Where one turn sends some rows of the set: a few examples, then the rows asked
nop: [-11, -12, -6, -15, -18, -11, -8, 14, 6, 0, 16, 16, 1, -6, -16, -8, 5, -9, 4, -22, -15, -7, -9, 8, 9, 20]
nin: [-6, -4, -1, 2, -31, -8, -5, 22, -6, -7, 6, -18, 1, 7, 4, 16, -5, -1, -30, 13, 7, 6, -12, -14, 11, 21]
retod: [-6, 7, -17, -4, -7, 5, -11, 8, 4, 6, -1, 1, -10, 21, 2, -9, -6, -12, 16, 13, -3, -9, 1, -17, 9, 14]
Kedov: [-30, 6, -8, -6, -4, 0, 15, -20, -20, 0, -3, -16, -9, -13, 2, -8, 3, 13, 9, -8, 16, -9, -4, 6, -7, 1]
Zer: [15, 17, 4, 10, -2, 4, -11, 17, -14, 11, 0, -33, -10, 1, 11, -7, -5, -2, 12, 0, 0, 5, -8, 20, -12, -6]
gapi: [12, 14, 21, -8, 3, -15, -4, 17, -13, 4, 4, -8, -5, 7, 8, -9, 2, -19, -15, -6, 9, 11, 6, 13, -14, -20]
depuv: [4, 9, 32, -15, 0, 3, 3, -10, -12, -11, 7, 2, -5, -10, -16, 9, -10, 14, -27, 1, 6, 5, -27, 4, 5, -11]
Tos: [-5, -9, 1, -15, 0, 9, 8, 12, -9, 1, 7, 11, -13, -4, -16, -12, -10, -9, -23, 14, -8, -14, 9, -8, -13, 26]
bem: [-1, -10, 2, -7, -19, 12, 6, -11, -14, -9, 25, 8, -14, 15, -19, 24, 4, 4, -10, -15, -14, 4, 15, -11, -11, -13]
bomis: [17, 16, 14, 20, -6, 7, 3, 6, -16, 10, 9, -25, -6, 2, 6, -12, 7, 3, 9, 10, -9, 15, -10, 18, -16, 4]
Gan: [10, -1, 30, -8, -3, 10, -16, -10, -19, -6, 5, 19, 5, -8, -8, 20, -1, 5, -20, -4, 9, 17, -16, 8, -3, 8]
tav: [-12, -7, -7, 6, -18, 5, 10, 7, -2, -5, -6, 13, -5, -7, -8, -22, -4, -8, -6, 13, 7, -16, 12, 6, -13, 18]
Rus: [18, 0, 15, -23, -5, 1, -3, 3, -13, 15, 21, 5, -22, -9, 10, 13, 2, -6, -24, 5, -12, 15, -10, -16, 2, 8]
duno: [9, -9, -14, 0, -26, 11, -8, 18, -15, -2, -18, 7, 12, -6, -10, 15, -8, 12, -22, 3, -3, 9, -4, -4, -20, 15]
levep: [-4, -9, 20, -3, 2, 16, 12, -10, -29, 8, 4, -6, 6, 3, -1, 0, 23, 14, 1, -5, -8, 7, -3, 19, 14, -14]
fivop: [-10, 10, 2, 3, -18, -7, -3, 5, -1, 9, 14, -19, -7, -19, -9, 3, -3, 12, 16, -5, -10, -6, -31, 20, -7, 25]
buvi: [-5, 8, 7, 0, -16, -1, -15, 14, 3, 6, 14, -22, -10, -17, -1, -3, -16, 2, 11, -3, 2, -3, -20, 28, 4, 22]
zupa: [24, -9, -6, 2, -5, 13, 2, 19, -24, -22, -6, 1, 19, 0, 5, 13, -5, 15, -14, -3, -5, 4, -10, -16, -4, 9]
ris: [-16, 12, 3, -17, -9, -17, 14, -3, 2, 6, 12, -16, -21, 7, -9, 6, -5, 10, 1, 16, 2, -14, -18, 7, 1, -17]
Nebu: [-3, 2, 8, -5, 13, 23, 3, -6, -15, 3, -8, -1, -12, 9, -4, -16, 17, 15, 12, 1, -18, 4, -2, 1, 17, -7]
sife: [11, 15, 17, -5, -3, -10, -6, -4, -16, -3, 12, -8, -6, 7, 3, -8, -2, -14, -21, -4, 14, 30, 5, 3, -21, -12]
naf: [-5, 0, 2, -24, -8, -27, -6, 21, -8, -6, 2, 1, 11, -2, 15, 5, 1, -4, -13, -29, 4, 16, -1, -1, -1, -2]
pap: [-8, -13, -4, -18, -16, -8, -8, 29, 5, 11, 10, 3, 5, -11, 2, -5, -2, -3, 0, -17, -20, 3, -4, 14, 16, 18]
Lato: [-17, 19, 16, 24, -26, 13, 24, -15, 0, 3, 15, -6, -10, 4, -7, 4, -7, 9, -8, 9, -9, 4, 3, -8, -9, 1]
gera: [18, 0, 13, -2, 0, -9, 9, 6, -13, -17, 13, -7, -5, 6, 25, 12, 21, 15, 15, 4, -2, 3, -15, -3, 12, -11]
mukiz: [-3, 6, 8, 13, -17, 14, 13, -22, -12, -20, 22, -5, 0, 18, 0, 13, -6, 9, 5, -6, 3, 14, 12, -15, -7, -11]
vize: [-3, -10, -11, -16, -19, -20, -6, 13, -11, -11, 3, 0, 14, 12, -4, 1, 7, -4, -19, -26, 1, 20, 2, -5, -1, -7]
lamav: [-11, 14, 1, 21, -24, 18, 7, -3, -2, 1, 2, 8, -16, -3, -5, 14, 9, 8, 5, -8, -23, -3, -3, -18, -11, 20]
tata: [-13, -7, 10, 9, -31, 2, 0, 2, -4, -24, 14, 9, -16, 3, -17, 30, 17, 10, -11, -14, -9, -9, -4, -9, -8, 12]
nodu: [-36, 1, -4, -4, -6, -5, 8, 1, -14, -20, -9, -27, -10, -1, -3, -1, 2, 22, -4, 3, 14, -7, -7, -1, -2, 20]

zupa -> Tos
bem -> tata
Now these:
gapi -> naf
gera -> Rus
nop -> fivop
duno -> tav

